In the data rows, the value 128 means zero.
Some points, each followed by its number:
[ 91 101  83 123 111 167 166  90 118 151 130 194 165 127  94  97 153 208 115 101 131 169 114 138 125 110 129 110 121 102 173 214] 0
[121 105  97 115 103 168 155  85 106 151 124 199 172 125 108  99 148 200 101  95 119 186 108 127 114  86 145  93 105  99 157 213] 1
[130 110 102 109 100 169 147  91 109 148 124 196 181 116 109 101 152 197  94  88 122 192 109 124 114  94 138  88 109  97 152 220] 2
[120 159 135 100 166 115 196 147 105  88  94 122 108 152 115 181 169 126 129  61 211 132 160 107  94 163 119 111 109 164  92  91] 3
[182  80 117 167 120  95  51  91 110 176  76 146 126 145 134 103  37 124  99 112 108 173 151 146 146 138 101 170  87  81 162 119] 4
[121 160 120 100 183 130 189 130 110  99 110 136  91 144 128 185 177 108 143  53 192 145 159 103  90 136 142 107 116 159  97  95] 5
[122 138 113  58  95 133 160 168 134 119 166  80 143 130 145  77 207  74 157 195 140  81 132  80 133 145 104  99 177 149 110 113] 6
[107 113  98 115  98 160 161  97 108 151 111 195 179 128  95  97 146 217  92 101 135 180 107 125 120 115 113  92 106 108 147 211] 7
[143 175 142  90 162 119 178 142  95  90  82 130 113 141 124 177 164 125 117  54 200 141 152 108  83 152 128 100 108 166  78  85] 8
[131 161 130  94 174 134 191 130 108  95 106 135  99 140 133 190 177 114 144  47 195 150 159 109  91 141 148 113 113 155  95  91] 9
[127 158 196 183 145 136  70 143 157 104 171  97 110  71 158 179  70  99 137 164  42 100  89 159 136  71 187 148 143 144 104 102] 10
[132 154 202 182 148 133  71 146 157 103 176  94 102  80 158 178  66  96 136 164  45  96  89 162 138  78 181 153 141 141 101 103] 11
[106 111  94 127 106 164 164  98 109 148 110 196 171 129  97  95 151 219  94 104 133 175 109 126 120 115 118  98 115 104 159 213] 12
[ 98  99  86 136 109 171 159  84 119 154 135 197 166 131 102 102 157 197 117 105 123 177 114 130 119 102 134 106 120 102 167 219] 13
[131 151 193 183 141 137  73 145 167 106 179  99 106  82 156 179  71 101 143 166  41  96  92 162 134  71 189 150 149 147 109 102] 14
[125 139 107  53  95 138 156 154 137 117 166  79 135 127 151  74 213  68 169 183 137  84 128  79 133 126 114 107 182 139 115 123] 15
[117 155 121 104 174 119 201 132 114  94 108 127  99 151 116 183 179 121 141  61 200 135 166 104  99 156 129 115 118 158  92  93] 16
[152  78 106 181 127  80  68 106 125 178  77 138 121 156 113  98  41 137 113 126 126 153 149 151 155 169  85 172  87  88 168 120] 17
[170  85 116 170 129  89  59  98 118 175  62 143 124 158 123  98  36 138  96 123 123 153 149 154 159 160  95 164  82  90 164 117] 18
[128 158 128  96 178 131 191 126 106 101 106 137  99 140 130 191 177 113 147  53 190 151 158 103  89 141 154 107 119 157  95  89] 19
[122  97  96 122 108 175 155  80 111 155 127 197 169 121 117 104 157 190 117  92 115 192 113 131 116  83 142 107 118 101 167 214] 20
[130 149 114  47  92 128 152 167 131 116 157  77 141 132 143  73 203  80 146 197 143  75 127  84 131 146  98 100 178 152 107 112] 21
[122 102  84 124 101 175 152  84 112 152 139 197 169 126 118 107 161 194 113  95 119 183 117 130 128  87 141 100 115 100 168 218] 22
New points follow, each followed by the numbers of its three nearest points above, smallest number first.
[145 168 144  88 168 122 178 128  94  87  88 136 115 134 127 183 170 119 119  46 195 156 156  99  82 142 141  98 113 156  83  95] -> 8 9 19
[128 171 139  96 161 118 190 142 105  85  90 126 108 148 113 181 164 129 121  66 212 130 154 109  90 165 125 109 105 162  78  88] -> 3 8 16
[116 167 138  98 165 110 187 143 102  89  85 126 110 152 112 181 161 132 118  66 209 127 157 109  98 174 121 112 112 167  86  83] -> 3 8 16
[184  87 124 159 118  87  46  94 108 176  64 145 127 146 136 105  35 124  90 119 112 166 145 143 151 141 109 166  85  76 156 117] -> 4 17 18
[115 130 102  62 104 142 158 151 148 126 173  80 131 127 145  86 218  69 174 190 136  79 131  88 139 138 115 111 182 146 125 118] -> 6 15 21
[105 135 108  67 102 126 166 164 148 123 168  73 132 133 133  78 209  90 164 193 151  69 133  93 141 155  92 110 178 144 124 118] -> 6 15 21
[122 131 110  60 101 145 150 156 138 129 181  85 131 123 150  83 220  70 169 186 131  86 133  77 136 126 114 108 185 140 117 124] -> 6 15 21
[132 151 115  53  96 122 158 172 126 109 152  77 143 131 143  71 201  81 141 196 148  71 125  84 131 148  92 103 175 150 104 107] -> 6 15 21
[181  88 117 172 122  95  47  94 111 179  69 149 130 145 133  97  45 132 101 116 106 174 152 144 150 137 105 163  89  76 157 128] -> 4 17 18
[151  78 107 175 121  82  65 108 120 172  73 133 119 160 120  97  40 138 112 130 122 147 154 155 157 170  86 181  89  89 168 121] -> 4 17 18
[156  71 103 183 126  92  59 100 132 174  83 142 116 154 125  98  54 132 121 130 125 147 151 156 163 159  90 181  88  77 178 122] -> 4 17 18
[168  85 114 168 123  77  57 111 114 170  64 141 130 160 118  99  43 134  98 124 124 156 148 155 152 158  83 170  89  81 163 112] -> 4 17 18
[171  74 109 178 128  96  55  91 124 182  80 150 122 150 137 104  50 121 116 120 120 168 153 156 157 138 106 178  86  79 171 122] -> 4 17 18
[123 143 117  58  94 122 157 174 133 112 152  69 142 138 136  73 197  92 143 197 161  63 124  89 136 159  84 108 178 156 110 112] -> 6 15 21
[124 162 134 103 168 106 190 149 104  89  89 124 106 150 111 180 160 126 126  69 210 124 153 115  92 171 123 103 111 171  87  81] -> 3 8 16
[106 101  87 126 111 166 154  83 113 155 132 199 169 127 103 101 158 202 113 102 119 175 116 128 122 109 131 100 117  98 164 220] -> 0 13 22
[177  78 114 163 121  95  45  99 111 177  70 150 123 143 139 101  40 124 107 120 113 172 152 144 144 139 105 162  83  72 162 120] -> 4 17 18
[115 142 188 191 145 139  72 143 164 108 185 100 100  83 151 182  71 107 148 164  49  92  92 170 140  81 193 154 152 145 115 106] -> 10 11 14
[175  77 110 167 129  85  58  95 120 179  75 142 125 150 134 100  41 124 106 123 115 164 151 155 152 139 103 175  84  73 168 122] -> 4 17 18
[165  69 104 173 132  93  60  88 126 180  82 150 120 150 128  98  47 123 116 115 108 158 149 147 155 141 105 177  93  75 176 129] -> 4 17 18
[144  66 110 184 129 100  67  89 130 185  94 142 116 148 135  96  47 129 126 116 115 151 155 152 167 151 102 180  88  82 176 127] -> 4 17 18
[174  84 107 172 126  87  55 102 123 179  68 140 122 155 125  97  43 136 100 121 123 157 150 152 154 160  89 170  88  85 166 122] -> 4 17 18
[131 137 118  51 100 145 149 156 136 118 168  80 138 124 154  74 216  68 162 190 142  83 126  80 132 124 113  99 181 139 112 123] -> 6 15 21
[167  71 109 175 130  90  56  89 118 182  83 150 122 153 129 102  50 131 116 117 110 164 155 146 154 146 106 172  91  72 174 128] -> 4 17 18
